In the rows, zero is written as 128.
One hidden turn or mirror swaps the rows below in pairs. Which row is each named row swapped with?
Nupe: [114 134 131 132 131 121 124 138 114 126 104 117 106 130 126 128  84 110
 121 172 119 118  88 155 147 127 114 108]
Firo: [128 113 155 126 130 128 120 123 114  93 142  95 110 134 121 132  98 107
 136 165 136 147 118 119 153 130 121 121]
luso: [ 86 117 140 138 126 101 109 129 111 107 131 123 101 142 142 154 109 113
 142 161 130 136  89 124 172 138 143 135]
zulef: [ 92 120 148 145 131 100 114 135 103 111 135 126  96 147 140 157 100 109
 149 160 121 126  87 117 167 127 145 135]
sib: [144 114 165 158 172  96 122 140 113 128 149 130 115 141 140 178 111 112
 128 145 112 140 122 136 135 117 142 112]
leva: [111 143 148 164 134 108 128 117 101 124 128 109  78 160 117 162  94  92
 128 144 127 109 114 117 133 122 134 112]
bika: [123 122 152 107 121 111 137 123 104 110 150 113 116 145 109 130  97 103
 111 145 123 148  87 131 128 136 117 119]
Ren: [ 87 106 145 143 116  88 109 125 110 134 112 120 125 156 134 139  98  90
 117 176 142 129 139 145 105 124 119 120]
mef: [ 95  98 148 149 122  91 109 129 106 135 115 120 131 154 135 141 105  95
 114 178 135 126 142 162 110 124 125 120]
gudun: [112 116 152 157 120 101 115 104 110 154 124 138 113 150 130 157 125  89
 108 151 112 128  90 139  98 122 114 104]
zunu: [106 117 152 161 122  99 109 105 115 151 123 137 118 144 135 162 121  87
 113 152 116 128  90 134  95 129 112 107]
Nuv: [120 118 170 106 131 103 126 134 117 116 135 139 146 150 120 150  99  94
 104 144 147 120 102 139 137 144 113 124]
lotub: [117 125 156 109 124 105 131 126 106 111 147 115 119 149 110 128  92 106
 108 148 115 149  88 125 117 132 119 124]
Keve: [121 127 174 175 127  95 124 120  96 116 140 130 143 131 147 180 121 120
 119 156 150 127 108 120 150 123 142 124]
tumet: [130 117 159 119 120 116 120 133 129 128 134 139 143 154 105 149  97  90
 115 137 148 114 111 135 134 123 104 113]
liben: [121 126 163 180 128  95 120 114  99 117 142 129 139 135 149 185 117 118
 123 145 154 135 104 112 143 127 134 129]
Zan: [110 102 131 154 122 121 120 134 120 121 121 117 125 148  95 144 105 111
 145 146 143 112 123 118 132 102 128 130]
gekid: [113 129 143 131 136 123 122 135 123 129 129 143 127 157 129 151 102 118
 129 138 125 146 114 153 182 122 133 102]
gimek: [119 125 123 124 130 129 121 147 124 131 111 124 117 131 127 136  81 111
 114 163 130 114 105 157 140 126 113 105]
dito: [106 123 159 129 132 103 138 126 103 108 126 124 107 164 124 157  80  76
 113 153 133 104 104 131 131 151 130 122]
Dizop: [101 120 148 114 162  83 137 127  98 132 127 124 125 133 152 160 122 116
 117 176 129 115 115 149 111 123 118 125]
gagip: [116 105 132 150 118 120 124 131 115 120 122 121 126 153  97 145 102 109
 143 148 142 104 115 120 131  93 129 132]
Zede: [108 119 150 151 121  99 112 114 111 149 128 133 113 152 125 155 115  85
 106 155 110 126  85 138  89 128 114 112]
bez: [112 117 153 166 118 104 112 112 115 154 121 138 122 151 131 163 123  83
 113 157 121 130  91 131  99 121 114 107]
kave: [111 101 130 166 109 119 130 120 115 123 120 116 126 141 107 154 112 114
 144 147 137 113 126 113 123 105 130 133]
razer: [135 134 143 169 127  92 104 111 119 142 124 111 120 124 153 162  99 120
 137 175 103 133 113 125 129 109 140 115]
Mogu: [119 149 141 136 121 112 124 129 125 138 133 136 120 149 134 161  91 128
 134 136 114 133  99 133 173 112 142 102]
mika: [142 115 159 157 169  99 121 138 110 133 149 128 117 142 143 183 112 108
 132 150 113 143 123 138 131 117 144 111]
bove: [112 124 121 136 137 128 116 148 126 126 103 120 114 122 141 143  83 115
 119 160 133 118 102 155 144 122 120 109]
zotal: [113 135 136 135 126 119 122 135 124 131 131 137 130 150 132 153  96 124
 132 136 123 146 106 144 184 124 134 107]
Setez: [135 124 145 166 131  87 115 121 118 134 123 111 118 122 158 150  97 122
 145 186 108 127 120 122 116 113 131 113]
debur: [109 102 135 173 118 107 148 110  91 119 133 111 129 119 144 159 123 130
 119 156 139 150 120 117 129 131 125 123]
mebez: [113 130 138 131 131 114 126 134 128 131 127 142 131 154 130 157 100 122
 129 135 127 148 111 148 179 122 133 102]
rofal: [134 107 138 136 154 107 108 143 124 140 133 115 142 112 153 177 111 109
 109 156 117 136 118 157 124 120 132 112]
sonuz: [107 117 146 148 120  99 116 115 114 153 124 139 119 153 125 152 119  89
 110 154 111 127  88 136  92 126 117 107]
Ziv: [104  95 135 130 125 108 117 148 120 132 128 117 103 142 112 145 100  81
 127 151 135 131 142 151 119 142 114 115]
moz: [120 107 138 150 118 121 124 138 119 127 115 124 128 153  96 147 105 101
 141 149 148 108 117 121 133 101 121 127]
zosat: [114 122 174 111 137 105 127 142 120 113 136 137 143 144 123 158  93  92
 106 148 141 116 104 135 139 150 117 116]
veg: [128 131 146 157 136  92 147 110  96 132 146 128 116 118 142 146 109 126
 115 168 135 167 110 137 122 146 103 108]
Zav: [141 117 155 135 140 118 122 119 115  95 143  97 114 123 115 132 102 111
 139 176 133 152 122 122 142 127 125 125]
Lifuz: [124 137 149 161 135  84 142 113  88 142 141 133 118 124 138 144 109 127
 114 167 131 161 107 149 122 145 103 109]
bos: [111 122 165 169 123  88 119 117  89 113 129 125 142 136 155 180 110 115
 121 167 145 132 127 112 130 124 141 134]
Did: [143 123 160 157 173  87 126 142 110 128 151 130 108 147 139 178 112 109
 134 150 111 140 119 135 138 118 142 115]
neku: [ 93 135 147 127  97  96 101 110 118 133 142 116 137 127 144 152 134 118
 116 150 141 160 116 146 145 128 130 115]
bevar: [139 128 142 121 131  97 128 145 107 134 160 109 110 112 123 175 105 119
 125 128 133 120 110 123 121 138 125 131]
Kepo: [109 149 152 170 117  95 115 105  98 141 130 113  91 151 124 160 129 109
 128 151 131 143 130 132 125 102 134 113]
Zipir: [ 93 106 146 135 125  95 111 135 113 130 117 123 122 148 121 134  98  84
 120 168 139 128 146 154 108 131 119 119]
paku: [107 122 157 127 133 105 131 125 102 113 118 123 102 154 116 156  78  79
 114 148 138 102 101 127 138 149 125 122]
tema: [132 115 155 125 129 126 122 125 109  95 144 105 114 131 118 130  99 117
 132 162 137 160 112 127 152 132 118 125]
midev: [ 97 124 162 170 127  88 120 119  87 113 116 120 139 147 152 163 106 109
 120 172 150 125 130 134 118 118 138 137]
bapo: [115 118 143 163 130  91 141 110  93 128 146 124 130 119 149 151 117 131
 117 161 135 167 116 130 118 148 112 116]
fip: [100 118 152 125 148 119 126 134 119 123 114 141 130 155 141 155 117 110
 123 152 132 146 128 162 173 123 126 104]
Nosud: [119 132 155 151 129  99 141 115  94 137 134 139 108 126 139 136 101 122
 117 171 133 161 104 148 125 152 103 102]
sab: [112 134 146 166 128 106 125 115  89 132 122 105  79 154 114 162  98  86
 123 155 130 109 114 119 130 120 130 125]
zafuz: [146 119 149 139 162 100 114 137 115 137 142 120 136 125 153 182 117 112
 113 148 115 139 126 149 119 115 132 109]
kon: [132 129 148 114 142  93 140 140  98 133 162 113 106 114 131 170 112 122
 117 141 132 115 112 132 113 135 129 128]
Vigus: [127 123 159 190 122 105 109 113 110 139 139 136 138 131 136 182 125 102
 121 142 147 133 106 122 133 114 124 115]
situ: [109 121 148 144 113 102 115 114 116 141 127 137 116 153 123 147 112  83
 103 151 113 129  85 139  92 120 115 111]
lepu: [136 124 141 127 130  97 127 148 105 133 167 111  99 112 118 171 104 116
 123 123 135 124 113 125 127 140 123 124]
Rurat: [103 123 148 129 147 120 128 134 119 129 122 145 130 155 131 152 112 112
 123 150 131 150 119 163 174 121 131 100]
tobot: [129 126 145 115 142  93 137 136  97 127 153 112 104 115 134 176 113 124
 112 146 134 110 111 128 109 127 128 131]
rer: [109 126 155 114 133 103 134 135 101 108 125 134 123 155 121 159  86  83
  99 145 138 111 100 133 141 149 117 122]
fos: [ 78 127 143 130 102 103 106 122 116 125 144 118 131 128 149 149 122 119
 128 155 137 154 105 137 157 135 139 127]
Vokaz: [107 104 128 158 109 124 123 126 114 119 120 116 125 145 111 149 111 114
 146 151 148 109 126 115 129 101 132 129]
nabur: [ 75 124 142 129 100  96 106 121 118 120 133 125 130 130 144 154 116 120
 125 157 136 146  95 132 157 138 138 131]
Vopi: [113 138 150 176 121 103 123 112  93 130 127 110  76 146 121 163 108  94
 128 147 131 119 122 120 134 120 139 119]
Bod: [130 125 153 109 128 123 128 123 105  97 146 104 113 140 113 129  98 113
 120 149 128 153 101 124 141 133 122 127]
lep: [101 119 160 170 126  78 116 112  90 115 118 122 135 143 154 162 108 111
 118 176 151 128 131 131 116 116 139 126]
Gunad: [110 107 137 168 125 100 143 111  94 123 142 109 137 115 146 158 121 134
 127 157 140 163 120 119 121 132 122 124]
gugok: [146 114 156 144 160  99 116 137 119 136 144 121 132 128 153 181 116 115
 114 145 112 147 119 147 124 115 134 111]
pigig: [103 122 151 131 147 116 129 132 125 122 117 147 132 156 136 150 113 114
 121 149 131 146 122 160 174 121 129 100]
piloz: [110 103 129 159 119 126 127 127 113 122 114 116 124 147 102 152 113 115
 143 151 141 112 117 110 131 102 132 130]
keb: [ 91 136 141 125  99 103 104 118 119 127 138 125 137 125 148 150 131 120
 114 152 143 154 109 145 147 127 134 119]
pidu: [144 117 154 150 169  99 118 135 117 137 146 123 129 132 149 182 116 113
 120 151 111 147 124 144 127 118 135 108]
Lutun: [108 138 134 137 131 117 119 138 118 136 109 129 110 129 135 124  76 114
 130 172 124 130  91 154 139 135 108 101]
Naf: [148 126 139 160 139 102 115 113 115 130 124  99 112 116 148 148 104 116
 138 193 113 125 116 132 129 107 135 116]
Zazi: [142 139 148 157 130  80 113 110 124 149 125 114 116 133 150 158  93 117
 134 176 101 122 110 131 124 111 142 114]
sazu: [115 120 151 113 156  78 136 132  94 129 133 125 112 127 149 165 123 128
 115 167 134 117 114 144 108 126 122 127]

lepu is swapped with neku
tobot is swapped with nabur
rofal is swapped with Mogu
Vopi is swapped with Zipir
Nupe is swapped with Setez
Ren is swapped with sab
kave is swapped with situ
Ziv is swapped with Kepo
zulef is swapped with Dizop
Keve is swapped with zosat
leva is swapped with mef
tumet is swapped with Vigus

